One vector is turned by the same rotation once a tick. Each row is the vector after some number of ticks, and that number follows the row.
The counts run from 0 to 345.
[116 127 124 226 112 121 122 125 123  96 176 126 144 122 154 103 115 130
 122 159 117 138 144 126 159 135 112 137 140 135 156  82 142 120 187 144
  73 160 136  93 119 112 117 119  84 107 138 118 159] -> 177
[146 134 167 107 136 138  94 107 111 153 117 117  88 122  96 136 102 130
 157 131 125 128  88 116 123 131 153 150 126 143  92 121 110 153  88  60
 109 125  85 147 147 173 168 148 192 129 141 145 148] -> 117
[153 120 100 105  52 180 127 129 144 151 128 172 171 112 170 136  97 123
 143 170 145 157 149 111 119 116  95  77 117 130 115 140 160  81 163 110
 143 121 158 114 132 142 110 104 122 100 154 150 106] -> 43
[117 156 144 135  84 101  65  87 109 144 129 126 110 142 153 145 121 147
 102 123  90 144 149  75 162 138 143 166 123 150  94 135  93 134 141  97
  77 112  92 100 159 169 107 117 126  98 148 145 139] -> 150
[127 130 131 178 119 110 128 148 154 137 122 131 155  88 138 120 130 119
 158 157 167 126 133 155 104 121 129  85 114 165 113  95 196  70 175 112
 168 129 148 113  75 141 134 131 129 122 127 118 160] -> 76
[137 119 147 133 208 133 116 163 104 139  93 116 115 126  77 109 174 111
 139 112 137  88 116 170 106 139 147 122 130 113 116  97 151 141  92 147
 137 153 122 161  99 140 180 172 157 151 113 105 120] -> 100
[109 139 132  81 142 154  88 133  93 116  77 151 100 131 116 136 164 141
 100  91  81 118 124  97 130 154  96 133 141  94 128 140  73 140  88 150
 115 112  99 118 153 138 116 118 112 142 125 159  62] -> 332
[141  93  91 165 145 168 183 153  95 107 124 143 115 131  91 111 124 106
 137 134 129 131 128 155 111 118  75  93 179  90 153 132 162 129 144 169
 120 137 153 100 147 106 130 145 126 157 119 162  85] -> 203
[131 130 119  89  54 116 113 110 147 189 120 126 157 133 145 158 109 120
 135 132 158 156 153  98 108 106 150 100 116 172  80 159 163 105 157  91
 146  97 135 124 112 164 107 116 156 109 151 138 149] -> 250
[185  98 110 153 115 199 172 131 102 125 178 141 135 142 117  97  84 106
 154 177 163 144 120 133 133 110 102 104 148 107 139 113 151 147 129 108
  89 169 161 127 153 129 155 140 147 116 150 142 136] -> 211
[121 128 124 189 124 117 126 155 157 146 120 133 168  92 137 118 141 115
 150 148 165 135 140 160 107 126 120  92 118 152 102  97 200  67 176 117
 170 137 137 115  72 146 121 135 126 124 128 109 144] -> 75
[142 130 116  96  59 126 108 108 137 192 123 130 151 134 151 152 112 124
 130 133 159 145 152 110 107 113 158  98 116 157  85 163 162 107 162  92
 132 106 135 129 116 166 114 117 160  99 153 136 153] -> 249
[127 137 135 178 148 120  96 158 155 139 116 134 164  96 145 106 156 119
 147 140 146 113 145 158 114 144 137 108  97 146 112  70 173  76 157 127
 157 155 138 143  62 147 133 146 114 116 133  82 156] -> 274
[177  98 107 143 102 190 161 119  90 125 172 134 135 140 107  99  86 104
 163 181 156 147 115 130 133 116 118 110 154 118 142 124 156 151 125 105
  89 155 146 135 157 123 155 139 159 118 151 148 135] -> 212
[134 124 156 166 140  73 137 107 131 162 143  82 124 137  99 133 119 122
 145 126 169 124 119 145 119 114 192 134 128 180 112 119 175 125 146 100
 135 121 121 136  87 148 152 149 171 120 126 102 194] -> 84
[125 133 131  74 127  87 108 125 157 165 122 120 166 166 148 160 156 156
 132  97 146 105 154 132 106 111 178 123  92 158 127 142 124 121 137 154
 157 128 138 179  74 144 117 119 102 116 139  90 156] -> 260
[132 140 161  80 150 119 106 116 123 133  96 114  90 121  92 154  98 164
 151 112 106 123  88 106 123 126 119 150 134 128 108 145  94 148  75  82
 146  88  71 139 140 156 139 116 164 157 124 173 110] -> 122
[165 128 167 148 150 164  91 121 123 137 141 134 114  99 107 113  91 128
 174 164 132 132  93 134 130 137 127 150 117 135  95  84 121 123  85  56
 116 144 101 145 137 168 178 143 171 127 144 140 144] -> 113
[131  98 114 139 170 127 179 140  97 101 159 111 109 186 101 121 137 133
 118 108 134 114 124 144 131 115 138 132 170  97 182 132 124 176 127 188
  88 154 148 145 129  96 133 134 110 154 112 121 123] -> 196
[149  94 104 180 147 181 163 146  69 114 136 134 114 136  95  95 140  93
 115 134 110 123 133 145 134 133  94 111 176  94 150 112 157 156 139 157
  76 162 144 104 156 110 143 155 132 136 132 142  94] -> 4
[137 142 165 121 143 134 100 113 125 103 128 126  82 111 101 146  72 156
 155 143 106 132  81 103 128 131 108 153 132 124 117 115  95 134  87  73
 126 107  72 117 158 147 142 111 162 148 129 179 134] -> 319
[125 126 126 231 112 124 118 111 123 100 178 120 132 125 150 103 110 130
 119 156 129 138 146 117 170 131 123 140 137 141 150  85 141 134 178 134
  76 160 133  86 122 113 118 126  90 112 141 119 164] -> 178
[125 120 151 128 213 106 135 156 136 123 119 112 125 141  89 120 151 146
 158 117 141  83  93 175 107 117 148 136 115 127 137  95 127 128  91 150
 167 145 118 176  76 135 165 155 132 162 102  93 135] -> 96
[113 112 125 216 105  96 141  95 103 119 169  87 106 158 115 126 104 127
 104 135 132 142 139 117 153 112 141 150 169 154 144 127 158 158 189 123
  68 117 119  85 133 112 115 125 133 117 130 144 166] -> 183
[ 94 138 115 204 125 115 109 146 112 111 118 136 126 108 140 116 163 132
  94 120 101 129 165 123 141 150  89 105 149 111 149 101 142 108 175 172
 102 136 124  76 125 117  97 127  80 126 125 137 105] -> 171
[162 107 111 137 108 182 162 111 110 103 182 138 113 144 127 115  54 141
 166 178 150 151  96 111 139 111 103 121 147 114 149 133 125 140 124 101
  91 148 134 118 172 117 149 107 140 126 151 168 147] -> 14
[152 109  96  47 100 177 140 141 101 161  89 158 151 162 125 143 162 114
 124 100 128 121 151 128  94 126 119  81 132  88 124 167 135 118 115 164
 139 127 158 146 143 133 121 138 122 131 137 146  78] -> 233
[111 140 164 178 157  63 127 127 160 135 127  93 107 118 100 152 109 155
 167 141 150 122  99 149 113 110 149 139 137 176 113 105 160 108 145  90
 164 107  94 126  91 139 135 131 156 154 111 131 175] -> 286
[120 126 114  78  82  75 132 114 153 164 120 116 157 166 143 181 122 149
 129 109 152 131 152 113 105 100 155  99 124 162 120 177 150 109 167 142
 158  94 139 145 101 139  89 107 122 119 128 136 145] -> 56
[117 130 106  68 100  87 133 126 164 138 110 126 167 150 155 178 126 165
 129 108 151 118 148 124  99 105 146 102 113 139 140 158 137 104 155 165
 176 103 143 154  80 121  83  97 101 134 119 125 140] -> 59
[166 144 163 154 166 159 100 132 123 129 137 140 110  90 104 105  95 134
 179 167 139 131  81 135 125 138 123 144 103 136  99  76 126 126  86  59
 129 153 103 138 134 159 188 144 167 125 142 138 143] -> 112
[147 106  94  64 100 182 137 152 126 154  84 181 164 127 141 138 145 122
 135 130 135 138 144 127 104 131  96  69 120 104 118 153 149  93 126 146
 157 123 161 134 134 131 115 122 121 137 137 147  75] -> 236
[117 125 162 132 211  89 115 136 108 129 110  87  95 152  72 129 166 134
 135  88 133  84 104 159 113 128 167 152 137 133 120 114 130 149  96 136
 139 133  99 164  95 141 152 160 156 160 107 111 145] -> 295
[167 103 105  39 114 152 171 116 136 117 150 137 134 165 119 154  69 164
 156 137 153 128  96 110 116  94 124 125 130 122 156 170 108 143  99 130
 138 127 133 165 147 116 130 100 130 152 132 157 123] -> 224
[141 136 157 163 186 181  92 154 110 104 124 140 110  92  98  99 129 119
 158 157 121 114  94 156 132 153 108 139 119 105 117  51 125 117  88 104
 120 166 106 134 132 145 179 156 138 129 136 120 118] -> 307
[124 122 157 164 144  67 133 114 128 163 136  79 125 142 104 139 124 129
 148 126 165 122 118 159 108 106 188 130 135 183 100 132 174 138 152  99
 139 119 120 140  88 150 145 142 181 140 125 107 188] -> 85
[105 134 123 129 145  94 106 160 149 158  78 125 159 110 132 135 192 130
 120 104 143 116 157 152 105 136 133  90 112 142 108 120 173  79 158 161
 170 116 135 129  72 141 110 137 106 138 120 107 112] -> 268
[176  97 111 124  90 173 169 105  97 146 157 119 109 160  96 131  74 113
 146 159 151 166 116 115 121 102 122 108 157 127 123 165 168 154 134 102
 104 127 144 125 168 135 141 127 176 122 144 176 138] -> 216
